In the rows, 128 means zero.
Each path below is one point turned by a fixed rotation once a step. After each direction that follows a path, write how fast that rotation turns it, in degrees per step (0 if it stays still).
Each turn is a multiple of 5 degrees from 10 to 175, or 0.
Each row of a path follows its step; steps can be skipped.
path 1
step 0: [123 135 131 126 139 128 127 128 131 130 127 130 124 124 126 132 127 131
 135 113 131 135 127 123 132 120 124 136 126 120 132]
step 1: [133 134 132 121 125 139 133 134 129 123 131 130 130 122 127 126 123 125
 129 120 138 131 128 123 122 136 135 130 117 126 125]
step 2: [133 129 119 123 133 135 133 121 124 115 132 131 125 126 129 126 124 123
 130 123 125 129 126 118 125 122 120 121 126 131 133]
step 3: [127 138 124 132 124 135 129 125 131 123 128 133 127 142 125 126 131 133
 129 129 126 124 123 116 127 140 128 125 128 129 123]
step 4: [121 123 126 127 119 127 133 132 131 118 125 124 130 138 117 128 128 125
 128 132 130 125 126 123 137 124 125 128 130 126 139]
step 5: [122 120 129 124 130 130 132 127 139 127 119 123 123 130 126 123 125 137
 130 122 129 121 122 128 135 133 123 137 133 132 122]
step 6: [131 129 134 123 124 122 128 131 132 119 123 125 129 124 124 131 131 123
 126 126 135 140 124 132 128 133 114 136 131 121 125]
step 7: [135 133 133 122 131 134 125 128 139 122 126 120 125 129 134 135 127 119
 125 118 128 122 123 133 120 124 128 129 128 133 126]
step 8: [128 131 123 123 124 130 121 123 131 123 126 129 129 125 140 125 130 114
 134 128 123 132 124 119 129 130 130 126 132 117 123]
step 9: [130 131 132 127 119 124 131 120 128 121 132 132 137 133 135 122 131 122
 124 130 128 113 122 127 132 127 129 126 120 131 127]
step 10: [121 121 127 126 121 131 125 122 124 125 129 121 132 126 129 134 139 137
 127 130 118 123 124 120 137 122 124 128 131 124 125]
Speeds:
[125 126 130 133 129 132 125 128 128 129 126 128 129 126 129 124 130 126
 127 128 130 129 126 127 127 128 126 127 127 130 131] | 0
[125 127 126 129 127 125 130 131 128 130 126 124 128 131 129 129 128 132
 128 130 131 127 128 127 130 128 125 125 128 129 127] | 55
path 2
step 0: [131 130 124 124 124 116 130 126 135 132 131 122 136 134 131 117 126 130
 126 126 127 138 123 131 124 126 120 119 120 123 127]
step 1: [125 136 124 125 138 127 137 121 125 135 133 123 129 132 120 128 122 134
 121 129 121 134 131 127 125 125 117 132 129 137 129]
step 2: [135 124 130 123 133 135 134 133 127 130 117 131 128 129 128 138 121 128
 127 134 126 133 130 136 132 136 124 135 128 138 136]
step 3: [136 122 125 123 122 124 128 129 134 139 115 134 138 124 131 129 136 132
 127 130 125 124 128 129 133 134 131 126 120 128 127]
step 4: [127 128 122 129 128 124 128 125 130 136 126 122 139 133 141 131 129 130
 121 123 124 127 124 123 124 118 123 119 127 129 119]
step 5: [124 133 127 128 138 125 135 132 134 133 135 121 133 139 128 128 117 123
 130 134 127 137 124 134 124 128 122 123 124 134 129]
step 6: [135 132 127 124 130 127 138 124 127 138 129 129 128 124 121 131 123 129
 131 139 124 125 128 124 129 138 119 137 123 133 136]
step 7: [137 125 126 117 122 132 129 130 123 132 114 139 132 125 136 137 129 134
 127 134 124 131 131 124 124 124 124 131 126 129 129]
step 8: [126 128 125 126 124 126 120 132 138 135 118 127 143 133 128 130 136 129
 131 127 126 132 127 135 125 122 124 118 126 131 125]
step 9: [125 135 124 139 131 118 127 122 129 136 131 117 134 131 132 132 124 131
 126 125 126 133 120 127 129 135 118 125 125 133 127]
step 10: [133 129 126 128 140 124 136 133 120 135 131 133 129 129 130 129 116 126
 124 136 127 140 127 122 128 130 128 131 123 134 135]
Speeds:
[127 128 128 132 130 128 129 126 128 130 131 127 128 126 126 128 123 127
 129 126 123 130 127 132 126 127 128 128 129 125 128] | 85
[129 129 128 125 130 128 126 127 131 130 129 130 130 130 124 125 131 124
 131 126 126 128 127 128 130 131 128 128 126 126 128] | 135
[129 131 129 130 128 130 126 128 127 130 130 126 130 131 129 124 128 132
 127 128 131 129 128 129 127 128 127 125 129 128 123] | 85
